W =
[[102 125 127 129 129 129 129 129 127 125 126]
 [101 125 129 129 125 130 127 126 131 126 129]
 [102 125 127 129 129 129 129 128 126 126 128]
 [101 125 129 129 127 128 130 127 126 131 126]
 [101 125 127 129 129 129 128 125 127 130 130]
 [101 125 127 129 129 129 129 129 127 125 127]
 [101 125 127 129 129 129 129 127 125 126 129]
 [102 125 129 128 128 128 126 131 126 129 126]
 [101 125 129 129 126 129 129 127 128 130 126]
 [101 125 126 128 129 129 129 129 129 127 126]
 [101 125 127 129 129 129 129 126 126 129 130]
 [101 125 128 129 129 129 126 126 129 130 128]
 [101 125 127 129 129 129 129 129 127 125 127]]
W[0,0] => 102
W[6,3] => 129
W[3] => [101, 125, 129, 129, 127, 128, 130, 127, 126, 131, 126]
W[12,5] => 129
W[:, 2] => [127, 129, 127, 129, 127, 127, 127, 129, 129, 126, 127, 128, 127]
W[3,6] => 130
W[10,6] => 129
W[0,2] => 127
W[2,8] => 126
W[12,2] => 127
W[9,9] => 127
W[11,1] => 125
W[:, 7] => [129, 126, 128, 127, 125, 129, 127, 131, 127, 129, 126, 126, 129]
W[5,9] => 125
W[11,2] => 128
W[11] => [101, 125, 128, 129, 129, 129, 126, 126, 129, 130, 128]
W[7,2] => 129
W[1,6] => 127
W[6,4] => 129
W[12,4] => 129
W[:, 5] => [129, 130, 129, 128, 129, 129, 129, 128, 129, 129, 129, 129, 129]
W[11,5] => 129
W[4,6] => 128
W[0,1] => 125
W[2] => [102, 125, 127, 129, 129, 129, 129, 128, 126, 126, 128]
W[6,1] => 125
W[2,1] => 125
W[4] => [101, 125, 127, 129, 129, 129, 128, 125, 127, 130, 130]
W[11,3] => 129
W[9,2] => 126
W[5] => [101, 125, 127, 129, 129, 129, 129, 129, 127, 125, 127]
W[5,3] => 129

X =
[[121 117 131 133 126 136 118 142 134]
 [133 134 126 125 128 122 134 119 126]
 [132 127 128 129 121 123 130 122 132]
 [114 113 132 134 132 146 111 155 132]
 [119 126 129 128 137 138 121 142 124]
 [139 140 125 123 125 114 141 107 125]
 [132 135 126 125 129 123 134 119 125]]
X[0][0] -> 121
X[6][3] -> 125
X[:, 3] -> [133, 125, 129, 134, 128, 123, 125]
X[0][5] -> 136
X[0] -> [121, 117, 131, 133, 126, 136, 118, 142, 134]
X[0][7] -> 142
X[0][2] -> 131
X[3][4] -> 132
X[5][7] -> 107
X[:, 8] -> [134, 126, 132, 132, 124, 125, 125]
X[1][4] -> 128
X[6][4] -> 129
X[2] -> [132, 127, 128, 129, 121, 123, 130, 122, 132]
X[6][7] -> 119
X[5] -> [139, 140, 125, 123, 125, 114, 141, 107, 125]
X[3][8] -> 132
X[:, 6] -> [118, 134, 130, 111, 121, 141, 134]
X[6][0] -> 132
X[2][2] -> 128
X[5][0] -> 139
X[2][3] -> 129
X[:, 1] -> [117, 134, 127, 113, 126, 140, 135]
X[4] -> [119, 126, 129, 128, 137, 138, 121, 142, 124]
X[3][2] -> 132

x =
[[129 108 127 127 117 123 128]
 [128 104 126 126 115 120 129]
 [128 113 127 127 120 123 129]
 [128 118 127 128 123 126 128]
 [127 144 129 129 137 132 128]
 [129 112 127 128 120 127 127]
 [128 118 127 128 123 127 128]
 [128 117 128 128 122 127 127]
 [127 149 129 129 139 131 129]
 [127 131 128 127 130 127 129]
 [128 130 128 129 129 131 127]]
Indices start at 0.
(0, 0) => 129
(0, 1) => 108
(5, 0) => 129
(0, 2) => 127
(10, 2) => 128
(10, 0) => 128
(2, 6) => 129
(7, 2) => 128
(10, 1) => 130
(0, 5) => 123
(6, 6) => 128
(3, 3) => 128
(8, 3) => 129
(8, 4) => 139
(2, 4) => 120
(8, 1) => 149
(9, 4) => 130
(10, 3) => 129
(10, 4) => 129
(6, 3) => 128
(6, 1) => 118
(4, 0) => 127
(5, 3) => 128
(9, 0) => 127
(4, 6) => 128
(4, 5) => 132
(8, 0) => 127
(9, 5) => 127

a =
[[130 126 127 126 127 130 121 128 127 121 127 128]
 [138 121 131 132 123 138 117 136 133 119 124 137]
 [120 137 124 117 137 120 131 120 120 126 136 118]
 [146 117 116 125 118 146 118 125 146 120 115 129]
 [119 137 123 118 137 119 131 119 120 126 136 117]
 [125 143 122 112 145 125 118 118 121 110 143 117]
 [129 125 127 128 125 129 129 128 129 130 125 129]
 [143 120 118 125 120 143 120 125 143 122 117 129]
 [124 149 119 107 150 124 114 113 119 103 148 111]
 [114 143 129 120 143 114 133 121 115 127 143 118]]
a[0,0] => 130
a[:, 8] => [127, 133, 120, 146, 120, 121, 129, 143, 119, 115]
a[3,6] => 118
a[1,4] => 123
a[9,8] => 115
a[2,2] => 124
a[5,0] => 125
a[2,6] => 131
a[7,1] => 120
a[:, 5] => [130, 138, 120, 146, 119, 125, 129, 143, 124, 114]
a[4,4] => 137
a[4,6] => 131
a[8,4] => 150
a[9] => [114, 143, 129, 120, 143, 114, 133, 121, 115, 127, 143, 118]
a[:, 10] => [127, 124, 136, 115, 136, 143, 125, 117, 148, 143]
a[:, 11] => [128, 137, 118, 129, 117, 117, 129, 129, 111, 118]
a[8] => [124, 149, 119, 107, 150, 124, 114, 113, 119, 103, 148, 111]
a[5,9] => 110
a[7,6] => 120
a[7,8] => 143
a[6,11] => 129
a[5] => [125, 143, 122, 112, 145, 125, 118, 118, 121, 110, 143, 117]
a[9,1] => 143
a[6,4] => 125
a[2,4] => 137
a[2,0] => 120
a[0,9] => 121
a[:, 6] => [121, 117, 131, 118, 131, 118, 129, 120, 114, 133]
a[:, 7] => [128, 136, 120, 125, 119, 118, 128, 125, 113, 121]
a[0,10] => 127
a[3,2] => 116
a[:, 2] => [127, 131, 124, 116, 123, 122, 127, 118, 119, 129]

A =
array([[135, 134, 126, 126, 129],
       [148, 131, 124, 128, 129],
       [135, 126, 126, 126, 128],
       [115, 111, 131, 128, 128],
       [132, 131, 126, 126, 129],
       [129, 131, 126, 126, 129],
       [135, 130, 140, 120, 129],
       [150, 131, 135, 124, 129]])
A[0, -5]	135
A[-2, 3]	120
A[-2, -3]	140
A[-4, 1]	131
A[5, -4]	131
A[-3, -1]	129
A[0, 4]	129
A[-7, -1]	129
A[1]	[148, 131, 124, 128, 129]
A[-3, -2]	126
A[-6]	[135, 126, 126, 126, 128]
A[-1, -3]	135
A[-5, 2]	131
A[:, 3]	[126, 128, 126, 128, 126, 126, 120, 124]
A[:, -3]	[126, 124, 126, 131, 126, 126, 140, 135]
A[4, 4]	129
A[-8, 2]	126
A[3, 1]	111
A[6]	[135, 130, 140, 120, 129]
A[:, -1]	[129, 129, 128, 128, 129, 129, 129, 129]
A[6, 4]	129
A[3, 3]	128
A[6, 1]	130

B =
[[139 124 133 125 130 132 123 127 134 126 129]
 [123 142 123 121 116 130 122 135 134 124 128]
 [118 122 156 134 146 141 135  99 130 140 126]
 [129 124 125 148 130 127 130 129 124 134 136]
 [129 119 126 139 139 122 133 122 116 123 133]
 [130 128 126 143 124 133 127 129 133 128 137]
 [122 129 125 139 125 126 134 125 128 127 129]
 [133 125 119 124 123 126 122 143 126 133 128]
 [129 127 139 128 129 137 128 118 140 131 127]]
B[0,0]	139
B[:, 7]	[127, 135, 99, 129, 122, 129, 125, 143, 118]
B[:, 8]	[134, 134, 130, 124, 116, 133, 128, 126, 140]
B[0,8]	134
B[5]	[130, 128, 126, 143, 124, 133, 127, 129, 133, 128, 137]
B[6]	[122, 129, 125, 139, 125, 126, 134, 125, 128, 127, 129]
B[5,7]	129
B[6,6]	134
B[8,2]	139
B[8]	[129, 127, 139, 128, 129, 137, 128, 118, 140, 131, 127]
B[3,1]	124
B[6,10]	129
B[2,9]	140
B[1,9]	124
B[0,2]	133
B[6,3]	139
B[3,2]	125
B[7,4]	123
B[:, 3]	[125, 121, 134, 148, 139, 143, 139, 124, 128]
B[7,5]	126
B[5,9]	128
B[4,3]	139
B[3,7]	129
B[7,1]	125
B[0]	[139, 124, 133, 125, 130, 132, 123, 127, 134, 126, 129]
B[6,0]	122
B[8,7]	118
B[0,5]	132
B[5,0]	130
B[6,5]	126
B[2,10]	126
B[:, 5]	[132, 130, 141, 127, 122, 133, 126, 126, 137]
B[6,1]	129

arr = [145 135 150 142 126]
arr[-5] => 145
arr[-2] => 142
arr[4] => 126
arr[-4] => 135
